Here are some rows, each followed by its group. Groups can overlap.
[ 1.08  1.10 -0.62 -0.31 -0.63 -0.90 -0.81 -0.19 -0.11  0.03 -0.07 -0.74  0.85 -0.59 -0.02 -0.15 -0.64 -0.16 -0.50
 -0.33 -0.07  0.11 -0.80  1.54] A
[ 1.53 -0.63 -0.82 -0.64  1.16  0.61 -0.99 -0.65  0.29  1.00 -0.39 -0.60 -0.57 -0.52 -0.45 -0.60 -0.68 -0.14 -0.56
  0.09  0.39 -0.71  0.67 -0.86] B
[-0.71 -0.64 -0.71 -0.66  0.46  0.33 -0.02 -0.52 -0.56  0.41 -0.34  1.91 -0.58 -0.46  0.22 -0.20 -0.58 -0.65  1.42
  0.49  0.48 -0.16 -0.66  2.85] C
[-0.75 -0.51  1.65 -0.43 -0.71  0.08  1.72 -0.50 -0.25 -0.33 -0.38  0.61 -0.82 -0.63 -0.67  0.32 -0.74 -0.80 -0.01
  0.66  0.51 -0.64 -0.70  1.19] B
[ 1.29  1.48 -0.76 -0.04  0.47 -0.83 -0.88 -0.68  0.01 -0.52 -0.33  0.43  0.63 -0.53  0.73 -0.69 -0.57  0.37 -0.52
 -0.53 -0.57  0.81 -0.67  0.76] A
[ 1.02  1.48 -0.79 -0.43 -0.15 -0.77 -0.83 -0.62 -0.70 -0.54 -0.27  0.84  0.69 -0.62  1.07 -0.65 -0.90  0.74 -0.49
 -0.48 -0.53  0.97 -0.61  1.59] A
[ 0.57  1.46 -0.74  0.08 -0.35 -0.87 -1.08 -0.67 -0.63 -0.44 -0.30  1.10  0.79 -0.14  1.27 -0.60 -0.62  1.17 -0.28
 -0.53 -0.64  1.53 -0.69  1.40] A
[-0.70  1.05 -0.68 -0.40 -0.24 -0.75  0.01  0.01 -0.67 -0.26 -0.21 -0.54 -0.75  0.97 -0.68  0.60  0.16  0.01  0.21
  1.00 -0.54  0.06  1.23 -0.66] D
[-0.80 -0.53 -0.63 -0.45  0.52 -0.80 -1.02  2.57 -0.48 -0.61  0.28  1.79 -0.07  0.56  1.41  0.87 -0.54  3.15  3.05
 -0.48 -0.64  5.19 -0.27 -0.93] D
[-0.68 -0.49  2.14  3.79  2.46  1.00  0.46 -0.76 -0.62  1.96  0.59 -0.87 -0.57  1.04  0.84  0.70  1.50 -0.73 -0.01
 -0.49 -0.57 -0.56 -0.77 -0.92] E
[ 0.67 -0.46 -0.67 -0.62 -0.58  0.90 -0.60 -0.54  0.27  0.39  0.80 -0.88 -0.56 -0.37 -0.47 -0.19  0.95 -0.03 -0.48
 -0.35 -0.02 -0.63  1.07 -0.77] B
[-0.61 -0.53  1.97  2.44  1.36 -0.76  1.66 -0.72 -0.67  0.35 -0.37 -0.81 -0.38  1.17  0.57 -0.52 -0.51 -0.63 -0.45
 -0.52 -0.22 -0.53 -0.58 -0.67] F
[-0.45 -0.52 -0.23 -0.55 -0.65  1.53  0.35 -0.65  0.03  0.06 -0.38  0.17 -0.34 -0.59 -0.52 -0.26 -0.11 -0.66 -0.47
 -0.10  0.16 -0.80 -0.80  0.21] A
[-0.58 -0.58  0.36  1.36 -0.58 -0.88  1.85 -0.66 -0.54 -0.16  0.55 -0.72  0.11  2.45 -0.70 -0.72 -0.67 -0.60 -0.32
  0.51 -0.57 -0.66 -0.63 -0.86] F
[-0.85 -0.03  1.29 -0.30 -0.67  1.20  0.24  0.74  1.54 -0.81  0.75 -0.76 -0.59 -0.64  1.11 -0.55  3.00 -0.16 -0.59
 -0.42  0.76 -0.69  0.04 -0.77] C
[ 0.14  0.00 -0.77 -0.64 -0.56  0.53 -0.78  1.33  1.03 -0.73  0.99 -0.63 -0.79 -0.52  0.88 -0.73  2.23  0.78 -0.56
 -0.45  0.87 -0.54  1.25 -0.57] C
[-0.64 -0.50  2.90  1.81  0.95 -0.86  1.84 -0.12 -0.15 -0.28 -0.43 -0.71 -0.59  0.80  0.14 -0.55 -0.72 -0.63 -0.55
 -0.48  0.50 -0.69 -0.80 -0.81] F
[ 1.57  0.60 -0.69 -0.51  0.12 -0.72 -0.66 -0.61 -0.67  0.08 -0.30  0.62  0.82 -0.24  0.05 -0.63 -0.48  1.04 -0.53
 -0.40 -0.44  0.67 -0.58  0.47] B
[-0.68  0.26 -0.76 -0.64  1.46 -0.71 -1.09  1.56 -0.52 -0.80 -0.31 -0.75 -0.67 -0.75 -0.65  1.91  0.11  1.12  0.95
  0.95 -0.69  2.00  3.05 -0.86] D
[-0.66 -0.38  1.60  1.68  0.30 -0.78  2.01 -0.52  1.37  0.70 -0.43 -0.84 -0.82  0.05 -0.54 -0.65 -0.78 -0.67 -0.50
  0.01  0.58 -0.55 -0.60 -0.81] F
[-0.71 -0.52  2.54  1.60  3.00  1.17  0.81  0.34  0.40  1.42  0.28 -0.88 -0.79 -0.47  1.08  0.20  0.42 -0.72  0.74
 -0.45  0.89 -0.66 -0.70 -0.75] E
[-0.79  1.04 -0.81 -0.40  0.24 -0.93 -0.29  0.27 -0.53 -0.74 -0.07 -0.79 -0.54  0.96 -0.66  1.46  0.58  0.49  0.65
  1.00 -0.60  0.70  3.18 -0.99] D
[-0.77 -0.51 -0.66  0.18 -0.68 -0.78  0.06  0.76 -0.58  1.02 -0.10 -0.86  1.75  1.17 -0.72  1.27 -0.11  0.99 -0.11
 -0.50 -0.62 -0.07  0.14 -0.60] D
[-0.64  0.01  0.42 -0.03 -0.53 -0.85 -1.13 -0.59 -0.51 -0.59  0.31 -0.55  0.50  0.11  0.36 -0.33 -0.73  0.24 -0.16
 -0.25 -0.13  0.69 -0.76  0.63] A
[-0.83 -0.55  2.15 -0.44 -0.71 -0.90  1.35 -0.57  0.39 -0.57 -0.40 -0.07 -0.71 -0.47 -0.68 -0.18 -0.67 -0.83 -0.63
  0.85  0.90 -0.62 -0.73  0.75] B
[-0.62  0.07 -0.56 -0.49 -0.58 -0.75  0.50 -0.27 -0.68  0.06  0.60 -0.43  0.24  2.28 -0.62 -0.32 -0.17  0.12 -0.19
  0.87 -0.41 -0.54  0.89 -0.81] D
[-0.68  1.48  0.09 -0.53  0.39 -0.86  0.32 -0.23 -0.44 -0.72 -0.31 -0.44 -0.66  0.89 -0.47 -0.41 -0.19 -0.21 -0.09
  1.19  0.13 -0.08  1.61 -0.83] D
[ 1.28  1.21 -0.73 -0.64  1.13 -0.81 -0.93 -0.68  0.03 -0.12 -0.31  0.17  0.10 -0.51 -0.21 -0.55 -0.69  0.06 -0.44
 -0.22 -0.15  0.42 -0.81  0.57] B
[-0.78  0.37 -0.39 -0.11 -0.67  0.82  1.56  1.49  0.29 -0.74  1.48 -0.72 -0.78 -0.51  2.44  1.27  3.43 -0.21  0.02
 -0.53 -0.72 -0.54 -0.19  0.50] G
[ 0.87 -0.36 -0.66 -0.55  0.55  1.90 -0.48 -0.65  1.01  0.37 -0.34  0.93  0.47 -0.59 -0.57 -0.57 -0.79 -0.81 -0.41
 -0.40  0.35 -0.75 -0.77 -0.91] B
[-0.59  2.21 -0.48 -0.69  0.79 -0.68  0.05 -0.60 -0.54 -0.75 -0.35 -0.86 -0.67  0.45 -0.57  0.03  0.16 -0.40  0.00
  1.78  0.07 -0.06  2.25 -0.70] D
[ 0.68 -0.49 -0.94 -0.58 -0.71  1.68 -0.77 -0.53 -0.52  0.22 -0.33  2.59  1.60 -0.33 -0.67 -0.59 -0.65 -0.71 -0.52
  0.65  0.10 -0.65 -0.74  0.42] B
[-0.27 -0.22 -0.67 -0.54 -0.55  0.77  0.29  0.16 -0.52 -0.05 -0.35  2.47  3.92 -0.60 -0.64 -0.63 -0.58 -0.87  0.29
  0.07 -0.07 -0.59 -0.69  0.97] B
[-0.73  0.13  0.39 -0.08 -0.68  0.14 -0.51  1.42  1.58 -0.72  0.87 -0.81 -0.73 -0.45  0.51  0.00  2.61  0.26 -0.46
 -0.39  0.14 -0.68  0.35 -1.02] A
[ 1.61 -0.11 -0.83 -0.52  0.80  0.02 -0.99 -0.36  1.55  0.07 -0.31 -0.78 -0.79 -0.56 -0.47 -0.57  0.20 -0.33 -0.44
 -0.55  0.70 -0.76  0.64 -0.77] C
[-0.30 -0.50  0.85 -0.54 -0.60  0.48  0.29 -0.55  0.80  0.04 -0.26 -0.68 -0.85 -0.33 -0.68 -0.82 -0.78 -0.79 -0.50
  0.58  0.65 -0.65 -0.86 -0.78] B
[ 0.40 -0.35 -0.67 -0.54 -0.60  0.42 -0.89  0.25 -0.69  0.23 -0.32  2.61  3.24 -0.55 -0.59 -0.61 -0.61 -0.67  0.31
  1.29 -0.11 -0.62 -0.75  1.61] B
[ 1.03  0.56 -1.01 -0.53 -0.61 -0.73 -0.78 -0.73 -0.48  0.11 -0.11 -0.08  0.48 -0.38 -0.29 -0.74 -0.58  0.41 -0.52
  0.01 -0.33  0.26 -0.53  0.62] B
[ 0.60  0.31 -0.61 -0.57 -0.75 -0.88 -1.31 -0.51 -0.69 -0.44 -0.33 -0.02 -0.24 -0.52  0.20 -0.61 -0.66 -0.23 -0.54
  0.81  0.69  0.37 -0.61  1.58] A
[-0.73 -0.21 -0.98  0.11 -0.62 -0.84  0.85  1.08 -0.60  1.73  0.07 -0.67  0.61 -0.62  0.41  2.22  0.92  0.04  0.51
  0.56 -0.62 -0.06 -0.63  0.51] D
[-0.68 -0.48  1.18 -0.40 -0.37  1.87  0.59 -0.26  0.68 -0.87  0.46  0.22 -0.72 -0.67  1.39 -0.56  1.57 -0.77 -0.04
 -0.63  0.74 -0.58 -0.29  0.02] G
[ 1.63 -0.16 -0.78 -0.56  0.14 -0.37 -0.99 -0.25  1.13  0.31 -0.18 -0.77 -0.64 -0.51 -0.69 -0.66 -0.29 -0.17 -0.44
 -0.47  0.44 -0.66  0.60 -0.53] A
[-0.65 -0.47  0.40 -0.62 -0.75  1.02  1.10 -0.57  0.07 -0.26 -0.37  0.12 -0.25 -0.52 -0.79  0.42 -0.07 -0.69 -0.06
 -0.39  0.23 -0.79 -0.59  0.43] A
[-0.77 -0.44 -1.00 -0.56 -0.65  0.29  1.18 -0.63 -0.65  0.72 -0.37  1.54 -0.54 -0.61  0.02  0.66 -0.67 -0.77  1.40
  0.11  0.18 -0.13 -0.86  2.62] C
[ 0.60  0.23 -0.80 -0.47 -0.65 -0.74 -1.07  0.39  0.63  0.19  0.03 -0.69  0.40 -0.63 -0.47  0.16 -0.42 -0.22 -0.44
 -0.30 -0.53 -0.31 -0.45 -0.04] B
[ 0.31  0.70  0.54  0.07 -0.54 -1.00 -0.86 -0.39  1.06 -0.57 -0.35 -0.83  0.47 -0.51  0.03 -0.53 -0.69 -0.23 -0.47
 -0.55  0.40  0.14 -0.77  0.14] A
[-0.78 -0.49  0.51  0.88 -0.53 -0.81  1.36 -0.46 -0.51 -0.46  0.84 -0.55  0.89  3.58 -0.18 -0.70 -0.70 -0.69 -0.66
  0.50 -0.54 -0.64 -0.69 -0.43] F
[-0.15 -0.62 -0.78 -0.61  0.50 -0.67 -0.96  3.27 -0.67  0.16  0.14  1.96 -0.20 -0.29  0.71  2.73 -0.78  5.03  2.66
 -0.47 -0.51  4.28  0.89 -0.86] D
[ 0.91  1.11 -0.62  0.00 -0.73 -0.79 -1.08 -0.55  0.45 -0.35 -0.38 -0.63  0.58 -0.48  0.16 -0.75 -0.63 -0.10 -0.52
 -0.41 -0.04  0.26 -0.72  0.76] A
[-0.73 -0.40 -0.10 -0.09 -0.63 -0.77 -0.71 -0.61 -0.65 -0.31  0.61  0.00  0.58  0.81  0.32 -0.08 -0.55  0.38  0.11
  1.06 -0.49  1.39 -0.66  2.37] B
[ 1.75 -0.44 -0.77 -0.66  1.18 -0.85 -0.88  0.86 -0.49  1.10 -0.18  1.77 -0.07 -0.40 -0.61  1.08 -0.55  3.91  0.93
 -0.41 -0.49  2.61  1.12 -0.88] D
[ 0.04 -0.48 -0.78 -0.65 -0.61  0.88 -0.92  1.33  0.12 -0.82  1.59 -0.06 -0.80 -0.66  0.87 -0.61  1.12  0.60 -0.52
 -0.52  1.01 -0.44  0.87 -0.29] C
[ 1.99 -0.51 -0.80 -0.65  0.41  1.46 -1.03 -0.61 -0.17  1.52 -0.33 -0.13  0.04 -0.52 -0.58 -0.66 -0.46 -0.66 -0.57
  0.37  0.06 -0.62  0.39 -0.20] B
[-0.03 -0.59 -0.37 -0.54 -0.71  0.64 -0.58  2.92 -0.52 -0.73  1.78  0.34 -0.69 -0.59  1.11 -0.62 -0.13  0.30 -0.43
  0.24  1.96 -0.68  1.05 -0.50] G
[-0.76 -0.59  2.17  2.78  1.98  0.78  0.45 -0.05  0.61  1.81 -0.01 -0.83 -0.57 -0.52  1.00  0.58  0.61 -0.78  0.50
 -0.49  0.45 -0.50 -0.73 -0.91] E
[ 1.52 -0.15 -0.73 -0.63 -0.67  0.74 -0.95  0.15 -0.27  0.30 -0.33  2.32  4.16 -0.61 -0.60 -0.50 -0.62 -0.63 -0.28
  0.22  0.42 -0.65 -0.65  0.06] B
[-0.74 -0.43  1.20  1.19 -0.51 -0.92  1.52 -0.59 -0.75 -0.61 -0.22 -0.94  0.70  2.60 -0.15 -0.68 -0.61 -0.86 -0.63
 -0.08 -0.62 -0.68 -0.78 -0.95] F
[-0.78  2.15  0.56 -0.59  1.82 -0.75  0.12 -0.56 -0.77 -0.71 -0.34 -0.21 -0.65  1.14 -0.41 -0.29  0.12  0.02  0.00
  0.59 -0.30  0.35  3.30 -0.68] D
[-0.70 -0.43  0.78  0.15  0.03  0.89  1.95 -0.63 -0.56  0.15 -0.32  0.97 -0.66 -0.60 -0.35  0.61 -0.50 -0.79  1.10
 -0.49  0.03 -0.32 -0.55  1.07] C
[-0.03  0.18  1.06 -0.27 -0.65 -0.76 -0.59 -0.22  0.97 -0.34 -0.31 -0.79  0.23 -0.65 -0.60 -0.11 -0.62 -0.56 -0.53
 -0.33  0.81 -0.18 -0.78  0.07] A
[-0.43 -0.48 -0.67 -0.61 -0.68  1.75  0.65  0.19 -0.59 -0.07 -0.35  2.38  2.62 -0.63 -0.56 -0.46 -0.61 -0.74  0.35
 -0.36 -0.42 -0.86 -0.69  0.52] B
[ 0.21  0.99 -0.41  0.31 -0.62 -0.88 -0.90 -0.52 -0.62 -0.14 -0.31 -0.76  0.52 -0.59  0.37  0.11 -0.60  0.14 -0.16
 -0.17 -0.16  1.37 -0.76  1.97] A
[-0.70  0.51 -0.71 -0.53  1.07 -1.05 -0.83  0.93 -0.66 -0.80 -0.05 -0.44 -0.77  0.88 -0.43  1.34 -0.11  0.98  1.58
  2.14 -0.58  1.60  2.69 -0.73] D
[-0.72 -0.43  2.19  2.55  1.46 -0.25  1.57  0.01  0.20  1.32  0.71 -0.77 -0.74 -0.29  0.73 -0.53 -0.40 -0.81 -0.16
 -0.34  0.67 -0.73 -0.72 -1.02] E
[-0.67 -0.58 -0.78 -0.58 -0.76  0.62  1.16 -0.58 -0.56  0.21 -0.37  1.16 -0.59 -0.64  0.24  1.29 -0.66 -0.63  1.69
  0.01  0.51 -0.26 -0.66  2.15] G
[-0.66 -0.36 -0.06 -0.47 -0.63  1.07 -0.32  0.39  0.47 -0.52  1.57 -0.70 -0.69 -0.54 -0.46 -0.54  2.13 -0.03 -0.39
 -0.52  0.28 -0.63  0.54 -0.83] B
[-0.76  0.50 -0.94 -0.63 -0.78 -0.86 -0.04  0.47 -0.60 -0.45  0.23 -0.34 -0.72  1.10 -0.48  0.09 -0.26  0.32  0.37
  1.26 -0.45  0.20  1.11 -0.87] D
[ 0.62  1.71 -0.76  0.67 -0.11 -0.81 -0.82 -0.59 -0.67 -0.05 -0.40  0.14  1.01 -0.19  0.65 -0.31 -0.63  0.97 -0.42
 -0.32 -0.57  1.48 -0.72  0.70] A
[ 0.02  0.19  0.99 -0.05 -0.82 -0.96 -0.68  0.22  1.49 -0.36 -0.35 -0.73  0.53 -0.58 -0.58  0.07 -0.06 -0.17 -0.48
 -0.47  0.40 -0.45 -0.77 -0.78] B
[ 0.24  0.45 -0.24  0.41 -0.56 -0.91 -1.05  0.30  1.34 -0.03 -0.11 -0.82  0.76 -0.60 -0.61  0.74  0.47 -0.24 -0.55
 -0.49 -0.68 -0.18 -0.64 -0.19] A
[ 1.11  1.02 -0.52 -0.37 -0.17 -0.88 -0.89  0.52  1.86 -0.54 -0.35 -0.81  0.49 -0.42 -0.23 -0.65 -0.68 -0.32 -0.47
 -0.51  0.16 -0.07 -0.52 -0.30] A
[-0.28  0.82 -0.76 -0.10 -0.74 -0.75 -1.08 -0.61 -0.55 -0.73 -0.11  1.07  0.43  0.36  1.35 -0.61 -0.84  0.98 -0.11
 -0.19 -0.68  2.01 -0.70  2.03] A
[-0.61 -0.36 -0.70 -0.49 -0.79  2.13  0.81  1.21 -0.43 -0.91  1.48  0.48 -0.71 -0.61  1.79 -0.23  0.85 -0.72  0.77
 -0.17  0.97 -0.71  0.50  1.31] G
[ 0.24  1.55 -0.59  0.51  0.15 -0.76 -1.24 -0.59 -0.54 -0.66 -0.33  0.87  0.60  0.20  0.81 -0.61 -0.68  1.34 -0.55
 -0.40 -0.51  1.40 -0.74 -0.18] A
[-0.64 -0.53  0.94 -0.38 -0.59  0.10  0.42 -0.10  0.98 -0.17  0.04 -0.83 -0.48 -0.51 -0.70 -0.07  0.35 -0.83 -0.43
 -0.11  0.67 -0.75 -0.27 -0.84] B
[-0.65  0.58  0.94  1.54  0.16 -0.76  0.85 -0.63 -0.66 -0.71 -0.31 -0.74  1.04  3.40 -0.65 -0.55 -0.69 -0.88 -0.49
 -0.49 -0.48 -0.61 -0.78 -1.00] F
[ 1.09 -0.41 -0.80 -0.67 -0.06  1.10 -1.03 -0.46 -0.40  0.91  0.62 -0.73 -0.77  0.05 -0.58 -0.72 -0.45 -0.07 -0.50
  0.35 -0.01 -0.60  0.88 -0.52] B
[ 0.26  1.54 -0.75  0.58 -0.55 -0.77 -1.00 -0.70 -0.47 -0.02 -0.32 -0.35  0.75 -0.42  0.52 -0.01 -0.77  0.78 -0.27
 -0.53 -0.59  1.35 -0.79  1.10] A
[-0.70 -0.25 -0.47 -0.63  1.41 -0.85 -0.77  1.67 -0.57 -0.84 -0.30 -0.16 -0.74 -0.08 -0.54  1.84  0.42  1.98  1.81
  0.72 -0.50  2.19  3.91 -0.67] D
[ 1.09  1.38 -0.76  0.00 -0.05 -0.80 -1.05 -0.62 -0.64 -0.21 -0.36  1.10  0.72 -0.40  1.26 -0.48 -0.55  1.36 -0.30
 -0.47 -0.57  2.02 -0.77  2.23] A
[ 1.12 -0.33 -0.84 -0.61  0.77  1.23 -0.91 -0.61  0.63  0.68 -0.34  0.37 -0.16 -0.59 -0.49 -0.62 -0.46 -0.51 -0.45
  0.59  0.67 -0.64 -0.70  0.03] B
[ 0.66 -0.63 -0.76 -0.52 -0.01  1.21 -0.87 -0.54 -0.65  0.71  0.88 -0.64 -0.59  0.37 -0.57 -0.64 -0.68 -0.06 -0.55
  1.10 -0.68 -0.66  0.57 -0.21] B
[ 1.65 -0.51 -0.66 -0.60  2.20 -0.79 -0.98 -0.21 -0.67  0.79 -0.13  1.80 -0.39  0.46 -0.50 -0.57 -0.63  3.13  0.25
 -0.62 -0.51  2.51  1.81 -0.70] D
[ 2.78 -0.51 -0.81 -0.56  3.13 -0.84 -1.13 -0.53 -0.66  0.74 -0.38  2.52 -0.66  0.05 -0.50 -0.84 -0.59  3.19 -0.46
 -0.57 -0.56  0.75  1.51 -0.67] D
[-0.66  1.54  0.11 -0.58  0.86 -0.88  0.26 -0.41 -0.66 -0.71 -0.32 -0.60 -0.56  0.31 -0.61 -0.06  0.33 -0.30  0.05
  1.08 -0.12  0.18  2.21 -0.82] E
[ 0.25  0.07 -0.21 -0.39 -0.57 -0.77 -0.81  0.35  0.83 -0.02  0.13 -0.78  0.51 -0.39 -0.75  0.15 -0.13  0.05 -0.53
 -0.48 -0.41 -0.17 -0.37 -0.73] B
[-0.67  1.00 -0.30 -0.56 -0.01 -0.80  0.27 -0.11 -0.38 -0.68 -0.18 -0.87 -0.58  0.36 -0.42  0.30  0.44  0.00 -0.11
  0.61  0.07 -0.19  2.09 -0.73] D
[-0.69  0.66  0.32  2.49 -0.09 -0.79  1.38 -0.67 -0.11 -0.41 -0.29 -0.87 -0.20  3.34 -0.55 -0.78 -0.58 -0.88 -0.46
 -0.14 -0.54 -0.53 -0.72 -0.96] F
[-0.81 -0.22  1.04 -0.23 -0.60  1.54  0.64  0.54  1.05 -0.76  0.83 -0.72 -0.78 -0.53  0.65 -0.25  3.36 -0.20 -0.56
 -0.36  0.41 -0.47  0.06 -0.76] G
Which 4 groups are nearest to each row below, nearest first, going by the distance to the centre of the group?
[-0.68 -0.62  2.46  2.07  0.73 -0.76  2.54  0.15 -0.52  0.17  0.14 -0.70 -0.66  0.70  0.50 -0.65 -0.60 -0.80 -0.59
 -0.39  0.49 -0.68 -0.77 -0.76] ~ F E C B
[-0.66 -0.26 -0.74 -0.05 -0.43 -0.68 -0.46  1.53 -0.60  0.02 -0.40 -0.74 -0.20  0.11 -0.45  2.34  0.45  1.05  0.63
 -0.08 -0.52  0.79  2.21 -0.67] ~ D C A B
[-0.58  0.05  1.06 -0.61 -0.69  0.59 -0.47  1.44  1.83 -0.78  0.56 -0.85 -0.78 -0.49  1.48 -0.55  2.17  0.41 -0.48
 -0.36  1.09 -0.63  0.37 -0.93] ~ G C B A
Which 5 groups are nearest to each row below, nearest first, going by the distance to the centre of the group?
[-0.19 -0.44 -0.77 -0.59 -0.55  2.22  0.06 -0.04 -0.13 -0.56  0.65 -0.10 -0.29 -0.54 -0.49 -0.27  1.27 -0.72 -0.28
 -0.49 -0.18 -0.66  0.11 -0.43] ~ C G B A D
Which 5 groups are nearest to each row below, nearest first, going by the average distance to the group's rows?
[-0.83 -0.42  1.00  1.78 -0.36 -0.89  1.74 -0.66  1.76  1.01  0.46 -0.73 -0.56  0.78 -0.50 -0.63 -0.35 -0.84 -0.44
  0.24 -0.04 -0.78 -0.80 -0.90] ~ F E B A C
[-0.54 -0.48  1.91  1.89  0.91 -0.84  2.20 -0.67  2.41  0.13 -0.42 -0.71 -0.62 -0.01 -0.64 -0.54 -0.68 -0.77 -0.48
 -0.45  0.75 -0.63 -0.83 -0.76] ~ F E B A C
[-0.74 -0.48  1.26  1.55  1.50  0.81  0.65  0.30 -0.48  2.03  1.32 -0.91 -0.71 -0.45  1.03  0.73  0.98 -0.68  1.01
  0.43  0.45 -0.63 -0.41 -0.74] ~ E G F C B
[-0.73 -0.58 -0.88 -0.40  1.20 -0.74 -0.99  3.67 -0.50 -0.58 -0.38  1.69 -0.36 -0.62  1.16  1.66 -0.53  4.17  3.92
 -0.47 -0.59  4.07 -0.19 -0.81] ~ D A C G B
[-0.76  1.05  0.35 -0.38  0.06 -0.58  0.52 -0.46 -0.68 -0.79 -0.18 -0.36 -0.45  1.56 -0.51  0.08  0.30  0.31 -0.21
  0.12 -0.25 -0.12  2.01 -0.80] ~ D F A B C
[ 2.95 -0.48 -0.81 -0.59  4.46 -0.94 -0.88 -0.54 -0.63  0.90 -0.39  1.89 -0.79 -0.63 -0.56 -0.56 -0.69  2.50 -0.29
 -0.39 -0.58  1.77  0.95 -0.73] ~ D A B C E
[-0.75 -0.49 -0.61 -0.66 -0.69  0.73  1.71 -0.43 -0.72 -0.38 -0.44  3.25  2.04 -0.66 -0.53 -0.03 -0.66 -0.70  0.60
  1.27 -0.49 -0.77 -0.83  2.27] ~ B C A G F
[-0.59  0.47  0.27 -0.45 -0.37 -0.73  0.81 -0.47 -0.52 -0.61  0.61 -0.35 -0.49  1.65 -0.59 -0.46  0.21  0.00 -0.10
  0.58 -0.01 -0.36  1.92 -0.85] ~ F D B A C
[-0.03 -0.16  0.88 -0.39 -0.79 -0.40 -0.59 -0.03  0.92 -0.19 -0.17 -0.81  0.40 -0.36 -0.61  0.04 -0.13 -0.17 -0.56
 -0.48  0.38 -0.41 -0.59 -0.71] ~ A B C F G
Which 5 groups are nearest to each row below, nearest first, going by the distance to the group's nearest row?
[ 0.88  0.89 -0.73 -0.27 -0.72 -0.79 -0.99 -0.28 -0.30 -0.37 -0.03 -0.19  0.64 -0.61  0.39 -0.59 -0.69  0.04 -0.39
 -0.42 -0.51  0.46 -0.70  1.26] ~ A B C D G
[-0.78  0.08  0.44 -0.31 -0.21 -0.48  0.72 -0.10  0.17 -0.09 -0.01 -0.62 -0.64  0.18 -0.55 -0.08  0.40 -0.57 -0.23
  0.46  0.50 -0.76  0.82 -0.80] ~ B D E A F
[-0.71  1.81 -0.60 -0.67  0.24 -0.57 -0.11 -0.48 -0.75 -0.81  0.52 -0.15 -0.70  1.85 -0.56 -0.20  0.18  0.10  0.66
  1.83 -0.66  0.64  2.66 -0.77] ~ D E B A F
[-0.67 -0.68  2.02  0.16 -0.78 -0.84  2.56 -0.55 -0.60 -0.77  0.05  0.85 -0.72 -0.46 -0.62  0.14 -0.61 -0.78 -0.40
  1.54  0.46 -0.52 -0.51  0.17] ~ B C A F D
[-0.59 -0.45  3.62  4.06  3.22  1.18  0.33 -0.53  0.39  1.57 -0.35 -0.77 -0.57 -0.48  1.84  0.37  1.05 -0.78  0.21
 -0.46 -0.34  0.10 -0.77 -0.77] ~ E F G C B
[ 0.52  1.45 -0.79  0.02 -0.60 -0.71 -0.88 -0.65 -0.56 -0.19 -0.34  0.67  0.71 -0.34  1.54 -0.64 -0.70  0.91 -0.18
 -0.48 -0.55  1.72 -0.55  2.23] ~ A B C G D
Which 4 groups are nearest to each row below, nearest first, going by the average distance to the group's rows?
[ 0.36  1.26 -0.97 -0.11 -0.70 -0.72 -1.01 -0.61 -0.61 -0.42 -0.32  0.83  0.66 -0.03  1.36 -0.48 -0.57  1.16 -0.22
 -0.35 -0.60  1.79 -0.74  2.03] ~ A B C D
[-0.87  1.88  0.61  1.68  0.62 -0.84  0.05 -0.73 -0.65 -0.61 -0.30 -0.63  1.39  4.84 -0.23 -0.53 -0.73 -0.81 -0.40
 -0.41 -0.61 -0.68 -0.73 -0.66] ~ F A E B
[ 1.73  0.33 -0.99 -0.58  1.49 -0.64 -1.08 -0.56 -0.21  0.62 -0.37  0.25 -0.01 -0.58 -0.47 -0.56 -0.79  0.73 -0.36
 -0.51 -0.40 -0.12  0.15 -0.46] ~ A B C D
